 1.15  -1.25  -1.67   0.71   2.67   0.42  -1.50   0.12   0.77  -0.06   0.58  -0.17   0.68
 0.64  -1.09  -1.52   0.35   2.76   0.31  -1.29   0.15   0.78   0.48   0.41  -0.34   0.61
 1.04  -1.57  -1.92   0.61   2.90   0.58  -1.74   0.51   1.15   0.66   0.72  -0.08   0.79
-1.16   1.92   2.45  -0.94  -2.19  -0.61   2.53  -0.71  -1.51  -0.54  -0.71  -0.40  -1.09
 0.62  -0.93  -1.40   0.33   2.71   0.21  -1.16   0.00   0.63   0.28   0.31  -0.39   0.57
 0.60  -1.07  -1.47   0.33   2.74   0.31  -1.24   0.15   0.77   0.50   0.41  -0.36   0.60
-1.17   1.73   2.32  -0.89  -2.10  -0.47   2.34  -0.62  -1.33  -0.32  -0.61  -0.39  -1.07
-1.17   2.17   2.49  -1.01  -2.13  -0.81   2.57  -0.96  -1.71  -0.78  -0.94  -0.44  -1.12
 0.71  -1.23  -1.58   0.40   2.78   0.40  -1.35   0.28   0.87   0.57   0.52  -0.29   0.65
 0.58  -0.97  -1.41   0.30   2.72   0.24  -1.16   0.06   0.66   0.39   0.34  -0.40   0.56
-1.16   2.03   2.51  -0.97  -2.21  -0.71   2.62  -0.78  -1.61  -0.66  -0.78  -0.41  -1.10
-1.13   2.06   2.49  -0.97  -2.18  -0.72   2.59  -0.83  -1.64  -0.71  -0.81  -0.41  -1.11
-> 2.49

 -81.424   -67.595   -55.077   -91.647   -65.488   -83.134   -88.375    -7.647   -90.401   -64.939   -65.563
 -84.070   -47.167   108.951  -126.477   127.419  -141.637   -97.109    46.049   -97.603   -43.503   131.651
  99.329    75.910    20.532   147.247     4.795   152.643   114.528    30.643   116.654    73.617    -3.585
  77.594    56.054    40.203   120.448    27.378   135.495    87.143    51.753    86.440    55.455    18.606
  79.214    59.488  -141.655   113.997  -159.582   103.034    83.007   -74.058    80.003    64.097  -175.988
-128.732   -88.610   101.633  -170.195   109.672  -160.763  -136.090    70.414  -132.957   -90.899   125.438
 -16.959   -25.366   -28.723    21.339   -56.204    32.646   -10.002    12.028   -10.617   -23.250   -68.085
  81.101    50.262  -157.779   116.365  -181.846   135.137    91.369   -66.403    91.405    46.981  -186.106
-109.800   -77.001   117.726  -135.317   125.897  -136.465  -118.513    73.306  -118.607   -73.461   129.868
 -12.871     3.059   204.723   -43.299   229.782   -50.403   -25.432   114.992   -28.624     7.440   231.889
 -27.616   -11.689   -83.068   -40.254   -87.370   -45.770   -26.834   -31.936   -23.785   -12.786   -79.693
-> -83.068

 -32.279    -0.151   -54.180   -23.275    73.035  -104.712   -66.635    35.707    55.524   -44.532    -8.794   -67.760
  49.215    86.487    21.689     2.033   167.795   -10.820  -120.975   -26.037   -64.183   -45.497    39.633   -38.181
  14.944  -157.045   -32.833     3.904   -54.409  -108.348  -154.705   -40.007  -186.390    31.882   -33.145   -88.968
  21.251    13.809  -135.290   -34.282   -77.468  -185.080  -127.931  -120.186  -123.285   -61.793    34.134   -59.354
 -18.258    40.220   -40.879   -43.458   -51.749    19.058    23.237    26.904    13.414    73.913     7.342   -17.149
  -5.873   -74.002   -29.251   -52.062  -257.150   -27.821    90.885     2.138    69.054    84.678    20.639    35.128
  22.227    38.743    90.505    71.275    71.157    -5.653    68.476  -128.422   -34.850    31.034   -32.483   -37.585
 -69.476     0.955   -57.382   -90.111   -76.726   -80.237   -34.764   -47.456   -79.104   -13.742   -25.337   -86.656
 -12.932   -30.578  -110.222   213.054  -165.916  -102.146   111.900   118.523   -32.390   -24.702   -97.014   -69.929
 -52.789   -88.862   -49.372    39.453   122.112  -141.270    77.813    47.352  -197.190  -284.648   -16.043  -130.719
 -31.420   -11.458    -6.953   -34.924   129.987    68.221    22.300   119.591    24.696    -6.313   -53.045    18.278
-> -6.953

-0.005  -0.012  -0.040   0.104   0.090   0.013   0.052   0.077   0.240   0.075   0.142   0.097
-0.160   0.264   0.171   0.104   0.051   0.185  -0.001  -0.091   0.231   0.180   0.174   0.091
 0.100  -0.088  -0.093   0.003  -0.036   0.000  -0.018  -0.125  -0.026  -0.046   0.066   0.071
 0.019  -0.028  -0.049   0.080   0.064   0.009   0.037   0.036   0.184   0.050   0.127   0.093
-0.159   0.265   0.171   0.105   0.050   0.184  -0.001  -0.090   0.229   0.181   0.175   0.089
 0.015  -0.021  -0.047   0.085   0.065   0.011   0.037   0.034   0.184   0.052   0.129   0.093
-0.006  -0.012  -0.040   0.105   0.089   0.009   0.051   0.078   0.239   0.074   0.143   0.099
-0.004  -0.014  -0.042   0.106   0.091   0.011   0.053   0.079   0.240   0.075   0.141   0.101
 0.097  -0.087  -0.090   0.001  -0.033  -0.001  -0.017  -0.124  -0.024  -0.045   0.066   0.070
-0.099   0.182   0.110   0.079   0.030   0.139  -0.005  -0.097   0.172   0.129   0.148   0.085
-0.158   0.263   0.170   0.104   0.052   0.184   0.002  -0.089   0.233   0.181   0.173   0.090
-0.003  -0.013  -0.040   0.104   0.091   0.012   0.048   0.080   0.238   0.075   0.142   0.099
-> -0.040

-1.00  -2.34   0.04  -1.36  -1.79  -0.73  -0.26  -1.42   1.47  -1.03  -0.14   0.70   0.47
 0.49  -2.10  -2.07  -0.23  -1.39  -0.28  -0.90  -0.41  -1.08  -0.61  -0.78   0.06   0.29
 0.72   0.49  -0.11   0.95   0.97   0.43  -2.35  -0.03  -3.08   0.50  -0.47  -1.69  -0.36
 0.89   0.11  -0.73   0.74   0.40   0.23  -2.27  -0.26  -2.43   0.44  -0.72  -1.75  -0.18
-1.50   1.48  -0.58  -1.04   0.59  -1.08  -0.31   0.25  -0.50   0.47  -0.82  -1.35  -1.75
-1.65   1.71  -0.37  -0.99   0.82  -1.08  -0.67  -0.05  -0.71   0.51  -0.77  -1.61  -1.45
-1.33   0.54  -0.50  -0.98  -0.85  -0.77   1.25   0.11   0.20  -1.25  -0.44  -0.34  -1.67
-1.44   1.36  -0.67  -1.04   0.40  -1.02  -0.10   0.39  -0.44   0.34  -0.79  -1.18  -1.83
-1.42   1.31  -0.69  -1.03   0.33  -1.00  -0.02   0.42  -0.42   0.28  -0.78  -1.12  -1.84
-> -0.69

-11.6   -5.4    1.1   12.0    1.5   13.7    1.8    2.9    3.6   -8.0    9.8  -13.2
  4.4   13.4  -12.8    7.6   10.2    1.5    4.3    3.0   -1.9    9.1   -4.1   -7.8
  0.8   17.1    8.5  -14.0    2.1   -7.9    5.6    1.5   -6.8    0.7  -17.2    6.3
 -6.6   -0.9   -5.4    5.4    1.3    5.9   13.7    0.2   15.5    2.9   15.2  -11.6
-25.8    0.7    2.0    7.9    1.9    2.5   -4.5    3.3    2.8   -1.3    6.9   -5.2
 -8.9   -3.4    8.3    5.7  -13.0    9.2    0.5   14.6    0.0    5.9    2.3   -1.6
  2.7   -4.1   12.7   -0.7  -10.7    0.2   -5.4   -1.0    0.2   -1.6    3.4    8.1
  0.9   -2.2    0.9   -0.8   -7.6   -2.8   12.2   -6.3   15.0    2.5    0.8   -4.9
 -1.9   -1.9   -6.8    5.8   -3.9    3.8   10.3   12.4    3.0    4.0    2.5   -5.4
  3.6   -6.4   -0.2   -1.8   -1.8    2.7   -2.0  -13.1    7.5    3.0   -0.5    6.0
-> -0.2

-0.93   2.09  -1.82  -0.46  -1.50  -0.18   0.94  -1.46  -1.31   0.42  -1.13
-2.64  -1.60  -1.86  -0.54  -0.82  -1.34  -0.46  -0.85  -2.03   0.47   0.73
-0.32   0.98  -1.63  -0.47  -1.80   0.58   0.95  -0.57   0.44   0.46  -1.38
-2.65  -2.56  -0.83  -1.30  -1.80   0.46  -0.29  -1.46  -0.92  -0.74   0.16
 0.76  -1.64  -1.20   0.53   0.96  -2.32  -1.28   1.49  -0.84   0.89  -0.74
-2.42  -2.56   0.37  -1.29  -0.85   0.06  -1.14  -1.31  -1.06  -1.35   1.13
 0.65   0.43  -2.07   0.59   0.40  -2.24  -0.36   0.93  -1.35   1.49  -1.21
 0.24   1.34  -2.07   0.44  -0.17  -1.79   0.17   0.30  -1.51   1.51  -1.35
 0.98  -1.56  -0.47   0.48   1.32  -2.32  -1.62   1.38  -0.86   0.22  -0.21
 0.69   0.18   0.65  -0.10   1.27  -1.86  -1.62  -0.38  -2.01  -1.35   1.35
-> 0.65
